128 stands for zero in the data rows.
Some points, each followed by its number:
110 153 132 173 99 130 70 117 125 173 138 180 76 112 120 157 170 125 149 109 159 112 179 142 120 71 174 127 151 110 131 129 0
135 121 118 103 133 121 150 132 117 98 130 114 144 132 132 116 96 113 110 123 116 130 101 116 114 128 103 113 108 121 124 135 1
115 126 123 134 118 130 62 79 140 157 131 144 91 102 136 150 185 173 131 121 153 139 163 151 108 95 165 147 143 130 140 120 2
117 93 114 91 125 111 202 166 132 102 131 104 204 181 150 120 108 125 161 187 137 165 128 154 153 173 93 116 126 146 120 147 3
131 113 117 106 124 114 138 118 136 118 132 117 147 136 133 118 101 116 111 124 114 132 110 120 105 119 91 106 104 120 104 117 4
142 136 138 133 147 141 142 138 121 117 129 125 126 123 130 124 118 123 117 122 108 111 108 105 133 134 139 141 121 124 131 131 5
120 107 117 104 125 119 186 165 130 112 132 117 187 175 145 128 112 125 155 177 135 159 128 150 148 165 99 118 127 143 122 144 6
131 134 128 132 129 131 146 147 127 132 123 127 142 146 119 125 128 123 142 139 137 132 137 127 152 144 131 127 144 137 143 135 7
122 90 126 92 118 93 134 95 144 108 126 88 150 116 127 91 122 155 130 166 109 147 113 148 127 164 105 136 119 145 88 124 8
158 99 122 62 171 126 178 113 110 46 121 60 156 104 139 75 65 125 69 129 48 110 13 66 111 168 88 140 59 115 58 123 9
127 98 116 89 124 103 176 137 134 97 127 94 179 152 132 103 92 122 129 159 119 152 108 140 130 140 119 131 126 137 117 130 10
122 107 123 106 119 108 146 122 134 114 134 114 151 134 138 118 117 135 135 151 125 144 127 145 118 136 110 124 120 133 117 132 11
136 207 130 204 123 176 64 143 121 194 136 208 60 125 107 181 160 96 122 49 166 87 165 97 120 46 177 100 160 94 200 115 12
128 182 143 189 130 167 93 156 109 164 134 191 73 119 124 179 160 111 140 86 157 98 170 117 134 75 195 136 158 105 199 138 13
138 141 135 132 107 107 119 119 147 144 137 134 133 130 105 106 137 137 150 152 131 132 126 128 151 153 128 126 130 128 124 123 14
128 121 120 112 120 112 134 122 133 121 123 113 142 134 116 106 115 123 129 140 124 136 119 126 134 141 107 117 124 132 117 124 15
125 92 135 101 133 109 173 136 131 98 115 82 161 138 127 97 104 133 130 164 100 132 106 136 146 171 111 137 122 145 102 132 16
112 95 116 98 100 89 128 103 150 130 132 111 160 142 130 112 139 155 151 173 152 172 153 177 130 148 104 120 139 153 116 134 17
151 147 131 133 153 151 125 126 127 130 130 131 117 120 130 133 122 125 99 99 120 118 108 100 117 116 133 131 123 124 134 127 18
109 104 125 113 103 97 104 101 141 138 126 122 133 122 129 122 147 154 143 153 152 160 166 129 128 126 128 128 130 129 130 128 19
125 161 127 155 113 137 89 128 129 165 134 170 101 131 115 151 158 127 144 112 163 126 165 133 135 98 157 120 154 118 163 127 20
124 155 138 167 121 144 106 144 124 159 132 168 100 129 128 160 141 111 134 98 150 115 128 134 126 128 125 127 128 129 127 129 21
138 126 132 120 139 127 108 99 125 113 123 112 108 96 124 114 120 137 96 107 105 115 102 113 106 120 131 136 117 124 117 123 22
135 140 135 134 113 115 123 125 143 142 133 133 132 132 111 114 134 133 144 144 129 128 128 128 147 149 128 126 130 128 125 124 23
127 165 139 170 130 156 104 150 112 152 132 174 88 121 128 167 153 118 139 99 149 107 160 122 133 90 181 137 150 111 182 137 24
127 122 135 132 144 141 134 131 128 122 117 111 127 123 131 129 126 130 117 128 126 128 127 129 128 126 128 128 130 129 130 128 25
Which five points above are nearest to each new point? Their numbers follow each, smallest number first.
119 122 130 134 126 127 119 122 119 123 117 119 111 113 121 124 127 125 121 118 126 128 127 129 128 126 128 128 130 129 130 128 5 15 22 23 25
128 122 130 127 147 145 160 155 113 109 118 114 137 137 134 129 118 119 128 132 101 103 107 101 142 141 139 139 121 117 125 123 1 5 7 18 25
126 104 131 112 143 129 179 154 129 103 119 94 169 150 139 119 111 129 136 155 106 126 111 129 145 165 115 132 129 140 112 131 6 10 11 15 16
142 140 132 127 142 135 153 147 115 111 123 116 134 129 117 109 108 114 121 128 114 117 101 105 127 131 125 129 130 132 125 129 1 5 15 18 25
125 167 141 180 122 153 98 150 121 168 132 180 89 128 125 168 146 105 133 86 155 108 127 129 128 126 128 128 130 129 130 128 0 18 20 21 24
121 129 126 129 125 131 92 100 128 138 125 132 103 109 129 136 158 153 126 121 140 134 146 141 119 110 152 142 144 132 130 128 2 19 20 23 25
148 154 133 144 153 158 119 131 124 136 127 137 108 119 127 139 128 122 101 91 121 109 114 97 121 109 143 131 129 120 142 125 5 18 21 22 25
95 93 134 126 88 85 92 89 136 136 127 122 109 101 124 118 145 148 146 153 139 144 174 186 111 114 134 135 147 144 134 132 2 11 14 17 19
131 129 117 122 117 118 117 115 135 134 138 139 130 132 128 129 113 113 114 112 125 126 121 117 101 99 103 102 107 111 118 114 1 4 15 18 25
125 66 115 58 135 94 126 66 155 100 113 57 166 116 143 85 121 177 99 160 112 176 107 162 104 162 81 136 119 171 63 123 8 10 11 16 17
124 135 129 140 128 136 164 170 120 126 132 138 147 155 133 138 113 102 140 132 130 119 132 125 141 126 125 114 134 123 148 137 5 7 15 23 25
131 151 146 160 145 158 116 148 115 138 134 156 95 112 141 162 154 133 133 111 117 92 130 106 133 107 186 158 129 103 151 124 5 18 20 21 24
136 123 122 108 135 124 149 132 118 101 130 116 140 130 131 118 100 116 111 123 115 127 102 115 117 129 110 119 111 122 126 134 1 4 5 15 25
126 117 132 127 141 135 137 129 131 121 118 108 134 127 130 124 124 132 119 128 126 128 127 129 128 126 128 128 130 129 130 128 5 7 11 15 25
130 110 134 114 130 117 140 120 137 117 129 110 144 124 135 118 122 141 128 145 120 138 125 143 125 142 121 136 128 141 119 134 7 11 15 23 25
130 109 137 115 130 116 138 117 137 117 128 108 141 120 134 116 122 143 126 144 120 139 127 147 125 143 124 140 132 145 121 137 8 11 15 23 25
156 128 135 97 161 137 147 125 121 92 129 103 138 111 137 112 120 150 110 138 88 117 68 89 139 163 141 160 97 119 99 127 1 5 16 18 22
129 118 116 103 118 106 145 125 133 115 121 105 154 143 113 97 106 119 131 146 124 142 113 124 138 152 94 111 121 134 111 125 1 4 10 11 15
117 137 99 127 120 139 129 148 123 143 128 150 142 166 129 152 127 105 136 112 159 137 148 122 124 98 111 88 135 113 149 122 7 15 20 21 25
132 199 133 201 119 168 65 140 121 190 135 203 60 121 106 174 160 98 126 59 160 86 165 101 123 52 177 105 158 95 195 115 0 12 13 20 24
113 122 125 134 119 128 113 123 132 142 135 142 125 131 139 148 163 153 154 147 157 149 166 160 131 121 155 142 149 136 154 139 2 7 19 20 23
142 172 137 167 132 155 121 154 119 145 143 172 103 126 125 156 127 103 126 96 126 128 127 129 128 126 128 128 130 129 130 128 5 18 20 21 24
